In the rows, 128 means zero.
Each path below is one point turned by a fixed rotation once a step. After each direction that follows a path, write how fast that rotation turns it, in degrees a step (0 if it stays still).
Each turn is a multiple of 5 degrees from 10 to 175, or 0.
Each row of a path follows its step; steps can be skipped.
path 1
step 0: [134 128 134 131 136 136 119 128 131 133 128 123 121 124 130 137 126 121
 127 126 130 113 128 128 138 121 128 132 136 133 126 128 129 129 131 133
 120 118 134 124 136 129 129 124 129 128 131 128 130 136 134 126 126 135
 131 123 132 133 129 129 127]
step 1: [123 131 129 134 123 129 128 137 131 129 126 127 132 126 129 128 122 129
 121 129 117 132 130 128 128 117 129 132 121 128 132 127 129 140 128 135
 130 127 127 124 124 124 134 127 125 139 129 124 142 133 124 125 125 120
 130 123 127 131 117 121 121]
step 2: [125 132 126 120 132 124 127 135 129 138 130 134 133 123 134 123 120 130
 129 135 138 140 130 126 132 126 127 134 125 124 125 142 128 132 133 125
 133 130 132 128 124 123 125 133 128 124 119 131 127 117 122 127 128 121
 129 127 125 126 132 131 134]
step 3: [126 126 125 135 134 135 130 131 126 131 133 131 120 124 129 130 128 138
 130 136 133 127 135 133 126 137 121 123 121 130 128 125 126 125 130 123
 127 122 134 128 123 130 124 120 127 136 131 135 118 127 136 133 129 140
 126 130 120 134 134 126 133]
step 4: [130 125 131 132 131 139 122 127 123 130 132 133 131 126 123 127 124 129
 128 114 128 125 124 131 125 124 120 129 132 126 131 123 122 130 122 134
 124 122 120 125 131 122 135 125 124 127 127 127 123 147 123 129 134 130
 129 136 124 122 127 123 128]
step 5: [132 133 134 127 127 132 135 122 133 132 121 123 126 123 126 135 128 127
 128 129 134 130 128 119 126 119 125 129 130 139 135 128 129 131 125 129
 138 131 125 131 126 123 129 131 130 128 123 128 130 133 122 119 119 113
 128 131 130 133 137 129 118]
step 6: [119 137 129 126 131 129 125 138 132 128 120 121 118 132 127 132 122 131
 136 126 134 131 135 133 132 120 131 120 128 124 134 133 132 130 124 124
 123 135 128 131 132 137 124 131 126 131 131 130 129 113 125 128 126 125
 129 131 121 126 125 125 132]
step 7: [122 132 127 122 130 126 129 122 131 121 124 134 125 126 126 124 131 132
 119 125 132 127 133 141 128 138 123 130 116 121 129 122 131 129 129 134
 135 125 130 127 129 126 123 127 117 123 121 128 128 130 123 135 125 138
 124 130 129 124 124 125 137]
step 8: [137 123 122 126 134 130 132 127 126 132 129 132 127 123 124 127 125 119
 133 130 123 122 129 123 132 137 125 134 128 129 128 120 114 123 129 129
 127 128 126 128 132 119 124 125 127 125 132 116 128 128 119 131 128 128
 121 137 125 125 138 131 120]
step 9: [130 128 129 129 130 130 130 133 126 124 133 123 128 140 123 130 131 133
 126 128 131 132 125 116 125 131 130 117 128 130 135 129 125 128 126 128
 129 129 119 128 134 127 130 137 129 125 141 128 127 129 123 116 127 130
 131 125 128 136 131 115 119]
step 10: [127 131 127 132 129 132 120 131 131 127 126 137 135 127 127 132 133 128
 126 124 139 132 128 139 123 125 136 117 126 125 132 128 136 129 128 130
 131 135 127 132 138 132 124 133 132 121 127 123 130 125 132 125 128 121
 132 132 136 132 121 142 129]
Directions:
[129 128 129 129 126 127 130 130 129 130 129 130 129 128 128 127 128 125
 127 128 129 128 127 128 128 127 130 126 126 130 132 128 130 129 126 126
 128 130 128 129 126 129 128 129 129 128 127 128 129 125 126 127 129 128
 131 127 129 128 128 126 130] -> 90
path 2
step 0: [127 125 129 129 138 127 117 128 127 133 127 139 129 132 125 132 120 116
 131 129 125 126 123 129 118 128 130 131 136 128 120 139 123 118 133 122
 118 131 130 126 134 126 124 124 127 127 124 120 127 130 127 126 140 143
 118 137 127 129 127 123 119]
step 1: [125 130 123 123 135 132 122 130 133 130 117 135 131 128 128 129 124 122
 133 126 132 128 120 127 129 139 126 129 134 117 123 118 126 126 131 136
 122 138 135 133 129 124 121 114 133 137 128 122 127 136 128 135 132 141
 126 125 127 118 134 133 126]
step 2: [127 134 124 132 132 133 133 139 125 138 127 142 131 129 136 138 130 122
 134 130 119 137 125 132 127 134 130 126 134 128 118 128 136 128 137 130
 122 132 131 127 122 122 117 126 128 120 120 124 133 135 126 131 144 128
 129 129 125 124 127 131 124]
step 3: [118 136 123 133 133 132 124 125 130 128 126 142 139 134 128 124 127 122
 139 138 128 124 117 130 122 129 130 129 138 118 123 122 136 130 117 119
 121 139 129 131 128 125 124 126 124 120 124 131 123 126 127 129 134 128
 126 128 134 122 132 127 125]
step 4: [133 127 123 135 144 131 133 129 129 130 128 140 131 131 133 130 130 123
 134 129 132 128 127 141 122 122 135 140 137 127 120 123 130 138 142 127
 125 134 126 137 134 128 125 117 129 130 128 127 128 127 135 128 131 132
 126 124 136 121 123 126 130]
step 5: [128 124 128 142 130 136 123 127 133 131 126 135 131 136 138 115 127 128
 130 125 128 132 120 134 128 135 126 135 132 122 119 121 139 126 133 132
 130 125 127 128 137 116 127 123 117 129 123 126 126 137 127 123 139 124
 119 124 132 128 130 125 123]
step 6: [117 133 120 134 134 128 132 128 128 126 130 138 136 134 143 128 132 123
 133 122 141 128 124 136 123 132 121 131 129 124 130 131 130 124 131 135
 120 134 128 122 122 131 124 121 124 132 119 132 133 129 133 124 133 123
 124 118 133 126 128 117 132]
step 7: [119 129 130 137 132 124 116 126 126 130 122 143 123 136 136 137 134 136
 128 130 129 117 122 132 117 130 130 137 130 123 120 135 131 134 132 122
 127 126 123 128 134 132 128 120 125 132 126 128 137 131 119 122 138 126
 127 123 128 126 129 122 126]
step 8: [117 128 125 142 128 127 125 130 136 125 127 142 127 133 136 132 124 126
 123 130 141 124 127 128 128 132 129 126 125 119 117 122 131 121 133 130
 133 131 126 134 134 130 125 125 125 131 125 123 126 127 126 132 129 139
 117 120 124 123 125 126 143]
step 9: [126 125 124 139 145 122 126 129 121 136 126 139 127 137 130 131 121 122
 129 127 127 131 134 122 124 139 127 124 135 126 121 134 135 122 138 132
 127 132 128 125 124 127 133 121 122 132 131 123 133 123 120 127 133 124
 118 127 119 127 125 118 131]
step 10: [121 131 129 129 133 122 121 124 127 126 126 129 140 140 125 129 130 123
 125 125 134 122 117 123 124 139 119 127 136 128 119 129 132 126 129 127
 128 140 123 133 125 127 123 121 126 136 127 129 129 132 119 132 143 140
 122 129 128 135 123 128 134]
Directions:
[128 128 129 128 125 131 126 128 131 129 130 128 128 127 127 129 125 128
 125 128 128 131 129 129 129 125 128 128 131 127 131 129 129 129 127 130
 128 128 126 128 126 130 129 127 128 129 129 129 129 127 126 127 129 128
 129 128 128 127 127 128 128] -> 0
[128 128 129 126 130 129 128 128 128 126 129 125 129 130 127 126 126 128
 126 126 129 131 127 130 126 129 127 128 128 130 127 128 127 127 130 128
 126 126 128 128 128 128 128 126 125 131 127 129 127 129 129 129 128 129
 127 129 130 130 128 127 125] -> 70
path 3
step 0: [127 134 125 141 124 127 132 135 123 133 137 130 123 130 137 123 125 122
 133 140 126 132 123 118 128 127 125 124 125 137 130 115 119 125 120 128
 124 130 122 132 128 134 118 134 124 128 123 135 136 129 127 126 130 133
 125 119 126 126 124 130 129]
step 1: [132 132 127 131 134 116 129 124 134 134 139 128 127 133 126 132 136 115
 133 130 128 118 136 133 131 134 132 132 129 125 133 124 127 117 127 119
 129 138 132 131 128 120 135 127 129 127 124 130 127 135 129 127 128 116
 133 125 125 137 132 124 131]
step 2: [132 124 126 124 136 126 122 132 125 127 135 128 124 122 133 129 126 130
 117 136 136 120 125 130 121 129 130 141 130 131 127 125 120 130 134 128
 143 122 127 122 127 135 134 127 125 132 118 133 135 131 123 130 117 129
 128 120 135 121 128 133 128]
step 3: [126 132 128 130 127 131 130 129 126 138 126 121 121 137 131 132 124 122
 125 131 126 133 134 125 123 132 134 138 122 127 134 139 121 120 128 118
 134 133 119 123 121 119 119 134 132 131 133 127 128 126 130 128 131 126
 120 135 132 126 119 137 123]
step 4: [117 120 130 132 130 122 136 134 127 128 133 119 121 126 124 125 124 122
 118 132 135 123 133 133 124 134 122 130 132 129 124 127 129 135 131 124
 121 128 128 134 134 131 128 122 116 136 134 134 114 134 130 129 132 126
 130 124 133 134 121 124 126]
step 5: [124 142 122 133 132 134 133 135 127 140 126 124 126 131 137 123 123 117
 125 119 126 124 130 120 126 126 124 131 121 134 128 130 137 130 132 137
 125 124 125 126 116 129 134 132 126 134 119 129 130 128 124 126 122 126
 121 125 131 130 136 123 133]
step 6: [125 128 139 130 130 123 132 128 124 126 136 129 128 133 126 124 139 125
 123 136 130 123 137 121 140 125 126 126 137 132 133 130 138 121 131 124
 134 123 128 115 127 125 131 134 124 130 137 123 136 134 124 131 131 132
 127 127 130 137 127 130 117]
step 7: [132 128 128 135 125 128 132 117 131 132 127 135 135 130 137 129 139 134
 120 124 131 131 136 131 115 124 125 131 125 138 119 123 118 134 137 126
 133 126 132 129 128 121 122 126 124 135 129 136 123 128 129 126 124 128
 123 123 136 133 135 129 124]
step 8: [126 140 135 130 130 136 134 134 127 132 125 124 124 138 125 125 120 124
 130 132 140 135 129 130 129 127 131 127 130 136 132 132 131 123 125 128
 139 123 130 139 128 129 120 134 129 125 130 134 131 128 133 125 130 126
 144 123 133 129 137 138 128]
step 9: [125 126 130 132 135 118 131 129 130 130 130 128 127 122 133 124 127 123
 131 125 138 118 132 132 125 129 139 119 129 130 128 115 124 133 132 126
 119 121 120 129 129 117 123 135 120 128 129 121 128 130 119 137 130 121
 131 135 126 127 131 135 123]
step 10: [122 132 127 126 120 126 120 127 122 134 125 134 134 130 127 116 122 130
 134 132 133 116 122 130 127 123 134 135 129 124 130 131 131 131 143 129
 131 133 130 129 128 122 136 134 130 137 117 135 131 129 135 119 129 126
 129 129 137 137 129 130 125]
Directions:
[127 130 129 128 131 129 125 127 126 127 128 129 130 130 129 128 127 129
 128 128 127 130 126 129 129 126 126 127 128 127 129 128 129 129 129 126
 126 127 129 127 129 129 128 125 127 127 129 127 127 128 128 128 128 123
 126 127 126 126 127 131 129] -> 0
path 4
step 0: [134 122 118 127 123 121 121 132 131 141 127 137 125 136 126 129 137 137
 127 128 130 126 129 133 126 126 125 135 126 132 126 131 124 133 131 123
 131 126 134 138 130 126 127 135 128 135 137 129 119 123 138 127 130 137
 127 130 137 125 124 134 125]
step 1: [123 115 134 127 135 130 131 130 132 126 132 134 135 129 126 126 126 123
 138 125 136 120 133 128 130 138 131 134 129 126 127 122 126 119 128 123
 127 126 125 136 124 122 132 129 121 139 119 129 123 124 138 128 125 123
 127 136 131 120 125 124 136]
step 2: [127 134 128 122 131 136 135 130 131 118 121 133 120 128 128 126 132 126
 128 119 127 130 123 119 132 133 133 133 130 119 114 125 126 129 130 119
 133 127 130 138 130 124 131 118 132 122 128 129 125 136 137 129 128 129
 130 127 130 131 120 139 123]
step 3: [129 128 125 121 126 131 128 127 121 127 130 139 127 129 121 128 131 131
 125 124 119 130 129 130 130 114 131 134 123 124 127 130 127 131 131 124
 125 129 127 125 121 117 121 130 137 139 129 126 112 131 136 130 140 131
 129 128 133 127 132 119 129]
step 4: [134 125 137 119 130 130 132 135 124 126 124 126 128 126 128 127 118 115
 124 122 124 125 130 131 132 129 133 126 133 135 126 130 128 122 133 127
 126 134 123 140 124 128 131 123 133 130 131 129 129 127 132 133 122 132
 117 138 126 118 132 117 136]
step 5: [134 137 122 121 124 131 129 125 136 126 119 139 122 127 131 123 131 127
 131 122 124 131 136 124 134 118 128 132 129 136 122 130 120 125 130 116
 123 121 130 124 128 138 130 122 129 129 135 133 134 128 128 140 120 126
 130 127 128 126 123 134 127]
step 6: [124 134 131 112 133 130 124 129 125 130 138 141 126 132 116 120 125 133
 129 127 125 122 137 134 135 127 123 126 124 137 134 128 126 128 131 135
 131 123 122 122 122 123 129 130 123 136 134 128 124 130 131 123 132 127
 122 127 126 129 120 128 122]
step 7: [120 133 127 128 128 134 123 131 121 126 125 120 134 132 131 118 128 116
 119 138 132 128 131 136 142 131 129 136 129 131 121 125 126 127 139 131
 125 131 127 133 133 123 139 123 130 132 129 129 131 131 134 126 120 125
 123 126 125 121 129 132 129]
step 8: [123 141 129 124 123 129 127 123 135 132 127 137 135 129 135 122 131 129
 131 133 127 129 127 136 132 132 128 134 129 125 118 124 125 130 129 124
 137 115 133 125 122 136 122 132 141 124 138 125 127 128 129 130 126 126
 134 130 138 123 132 131 132]
step 9: [131 123 128 119 136 139 125 137 132 134 125 130 133 126 122 125 135 132
 116 125 131 135 135 136 120 134 136 129 130 133 135 124 129 127 125 135
 135 123 127 130 126 128 123 130 130 140 135 129 122 123 135 119 129 130
 129 136 128 127 126 128 124]
step 10: [130 115 132 124 121 121 123 135 124 134 122 130 129 135 128 137 135 125
 126 127 136 131 125 129 135 129 128 128 128 132 118 119 122 130 130 123
 124 124 129 140 135 128 132 130 129 135 121 130 127 132 137 128 116 124
 128 128 134 122 126 136 130]
Directions:
[129 128 128 127 127 130 127 125 129 126 128 126 125 128 128 126 128 127
 129 129 125 127 127 125 129 129 128 128 129 127 128 126 126 125 125 128
 129 126 128 127 129 130 129 129 129 127 129 127 129 128 128 128 129 129
 130 128 130 126 128 131 129] -> 120
[131 129 130 128 129 128 130 129 129 128 133 127 131 127 128 126 127 129
 128 126 128 129 129 127 130 128 127 127 125 127 130 128 131 127 127 128
 129 128 126 127 128 128 129 128 127 129 128 128 128 127 128 127 129 128
 128 131 130 127 129 128 129] -> 140
path 5
step 0: [128 135 132 124 119 128 127 124 131 128 136 130 122 127 130 131 124 133
 119 126 134 119 129 131 130 135 121 133 128 125 128 129 129 125 136 123
 134 128 129 119 120 128 117 129 130 130 132 135 129 137 128 130 132 125
 137 134 117 134 127 117 131]
step 1: [129 131 134 125 129 125 132 129 130 129 133 117 125 137 130 116 128 126
 133 119 123 127 123 121 126 133 125 133 131 127 123 124 131 128 125 134
 139 133 123 124 121 124 125 132 120 131 115 134 120 129 136 134 128 130
 134 128 124 121 119 128 130]
step 2: [133 138 134 128 127 126 132 127 122 124 124 123 129 128 119 124 132 134
 128 136 130 123 124 130 121 136 125 140 128 132 134 123 122 122 142 124
 136 132 130 127 133 121 125 131 119 136 126 120 131 133 128 126 125 130
 126 123 130 131 124 135 121]
step 3: [139 125 123 129 126 129 128 129 130 127 122 130 124 130 129 134 126 124
 129 119 123 121 123 131 114 126 125 128 133 130 130 119 123 129 130 135
 131 131 129 129 129 127 132 137 129 137 131 132 136 136 127 127 114 124
 123 119 121 126 125 118 129]
step 4: [132 120 128 126 124 127 121 135 129 134 118 130 135 123 119 122 134 124
 133 125 127 131 128 129 122 133 130 123 127 128 137 134 118 121 125 140
 133 123 130 137 125 127 132 131 127 137 123 126 132 124 129 136 132 124
 130 130 122 124 126 133 120]
step 5: [133 121 126 122 120 126 124 120 132 136 128 139 132 129 131 127 135 119
 123 125 132 133 131 121 124 130 123 133 123 129 124 131 119 127 137 134
 128 130 132 129 128 126 131 124 123 126 139 126 143 131 118 124 130 134
 126 128 137 129 128 131 127]
step 6: [126 139 118 123 123 123 131 133 128 132 131 137 125 135 129 129 134 132
 135 122 129 130 131 122 120 133 125 121 128 122 127 126 125 126 120 136
 119 134 133 136 124 129 127 125 133 128 127 133 126 123 120 132 137 123
 119 127 135 129 124 122 134]
step 7: [125 129 123 125 129 122 120 129 128 128 125 127 131 126 136 123 134 119
 133 138 118 126 129 134 133 136 131 127 134 124 123 128 129 130 135 119
 119 129 129 131 124 131 122 130 125 135 124 134 133 117 123 126 139 130
 125 129 135 127 122 138 129]
step 8: [129 139 121 131 126 126 130 141 128 120 131 128 123 123 135 123 125 124
 129 123 125 126 126 137 129 130 111 122 124 124 122 130 122 136 134 120
 125 131 122 123 126 132 131 125 133 127 136 118 133 131 124 126 132 131
 131 130 128 130 131 127 133]
step 9: [123 130 131 127 135 123 124 131 131 133 122 126 134 127 127 120 113 136
 136 126 118 132 123 130 132 131 124 122 125 129 121 131 127 133 126 132
 131 128 127 118 127 129 112 136 139 128 128 127 124 128 122 127 132 124
 126 128 125 123 126 123 129]
step 10: [128 128 137 126 127 125 124 130 129 120 129 126 129 123 133 126 130 128
 122 132 125 131 123 129 140 139 125 133 130 133 127 129 121 136 136 125
 138 131 131 127 124 119 123 124 133 130 131 129 121 128 130 130 124 130
 122 143 129 127 131 120 115]
Directions:
[127 127 127 126 125 127 128 126 130 129 129 128 128 129 130 129 129 128
 125 128 127 126 129 127 129 129 128 126 129 130 130 129 128 126 128 131
 127 128 129 128 131 128 131 127 130 126 128 127 127 128 128 128 130 127
 128 128 127 127 128 128 125] -> 55
path 6
step 0: [130 124 135 121 132 139 137 126 122 130 131 132 130 133 128 116 140 123
 123 130 134 128 125 129 122 122 123 133 123 129 128 133 125 114 137 126
 128 133 132 128 129 135 125 127 122 119 127 131 116 130 130 132 125 132
 126 128 121 129 130 139 130]
step 1: [125 126 126 123 123 129 133 127 125 133 138 134 119 138 131 131 128 132
 137 127 123 128 139 126 123 122 132 135 120 128 128 112 120 126 131 134
 127 127 130 127 121 121 121 127 120 129 121 137 132 125 131 133 132 122
 118 128 127 127 129 125 123]
step 2: [129 124 130 136 132 134 137 116 123 133 123 123 126 125 131 137 124 131
 125 126 127 125 129 131 136 127 124 127 129 129 123 131 124 136 122 133
 124 134 118 130 126 119 118 114 122 125 133 128 126 130 130 124 139 126
 130 131 120 116 123 124 126]
step 3: [127 141 134 124 130 127 119 121 111 131 129 131 125 127 135 128 131 125
 123 131 130 121 122 132 121 123 121 120 129 131 133 134 121 130 129 129
 135 130 125 132 124 128 125 134 133 120 123 131 122 128 123 126 123 126
 131 129 136 119 122 120 136]
step 4: [127 131 124 135 130 124 124 121 123 130 129 136 119 138 132 133 131 124
 125 129 133 136 128 116 132 121 130 129 121 127 117 124 129 128 133 121
 126 122 123 125 121 127 128 132 132 133 134 122 124 124 113 132 124 125
 134 120 132 132 138 123 122]
step 5: [133 125 125 132 136 136 121 132 117 132 119 133 129 119 126 126 136 123
 123 125 130 131 127 123 125 127 140 138 128 129 118 129 124 129 133 125
 122 127 129 133 133 123 125 114 124 133 136 129 132 135 129 128 122 135
 120 128 127 125 128 135 135]
step 6: [118 127 135 125 119 130 137 136 127 137 129 134 129 133 130 121 129 123
 126 133 124 131 131 128 120 129 127 130 135 129 124 128 116 119 133 121
 136 137 134 127 121 133 126 125 122 129 123 132 115 130 131 123 128 138
 124 127 128 118 133 129 131]
step 7: [130 122 119 136 118 127 137 123 119 127 132 126 124 143 136 126 133 128
 134 131 122 130 129 133 124 125 133 128 123 118 121 119 136 139 126 134
 132 129 132 123 119 122 124 129 120 129 128 123 125 128 133 125 131 121
 123 130 126 129 125 128 131]
step 8: [131 119 134 132 143 138 134 119 122 136 132 127 129 130 132 133 132 134
 128 125 136 122 120 136 129 120 124 129 126 126 121 130 125 128 119 136
 125 127 125 130 140 127 122 126 127 123 126 127 122 118 130 129 126 131
 131 131 123 126 128 126 140]
step 9: [124 136 136 124 130 127 123 123 123 130 133 127 127 133 130 127 133 129
 123 130 129 136 124 136 121 122 124 131 120 136 132 122 117 123 133 132
 128 122 125 133 119 128 116 122 144 131 115 134 127 128 122 128 131 126
 129 122 135 129 127 127 126]
step 10: [124 134 114 133 131 128 130 124 118 139 123 128 121 120 130 131 127 126
 127 123 127 136 134 120 129 122 124 120 121 128 123 123 122 130 129 120
 125 129 119 123 123 122 124 125 128 129 137 124 127 125 124 119 133 124
 122 120 124 135 130 135 119]
Directions:
[127 128 129 127 127 126 130 128 127 128 128 129 127 129 128 126 128 128
 126 129 126 130 132 126 129 128 130 130 126 129 129 127 128 130 127 128
 129 128 126 128 127 127 129 130 130 128 128 126 128 124 128 128 129 126
 127 129 129 129 130 129 129] -> 125
[129 127 126 129 128 131 129 125 127 127 127 126 129 126 125 127 129 128
 130 129 129 129 128 129 128 128 129 129 127 128 130 130 128 130 127 127
 129 130 125 128 128 126 128 128 128 128 130 125 128 131 128 127 126 129
 126 128 126 130 129 128 128] -> 135
[129 125 129 131 126 130 129 130 130 131 128 129 129 127 128 126 127 129
 127 130 128 129 128 129 127 128 129 128 127 127 125 126 128 130 129 129
 130 129 130 129 128 131 129 128 129 127 127 125 129 130 128 129 127 128
 129 127 129 130 128 128 130] -> 45
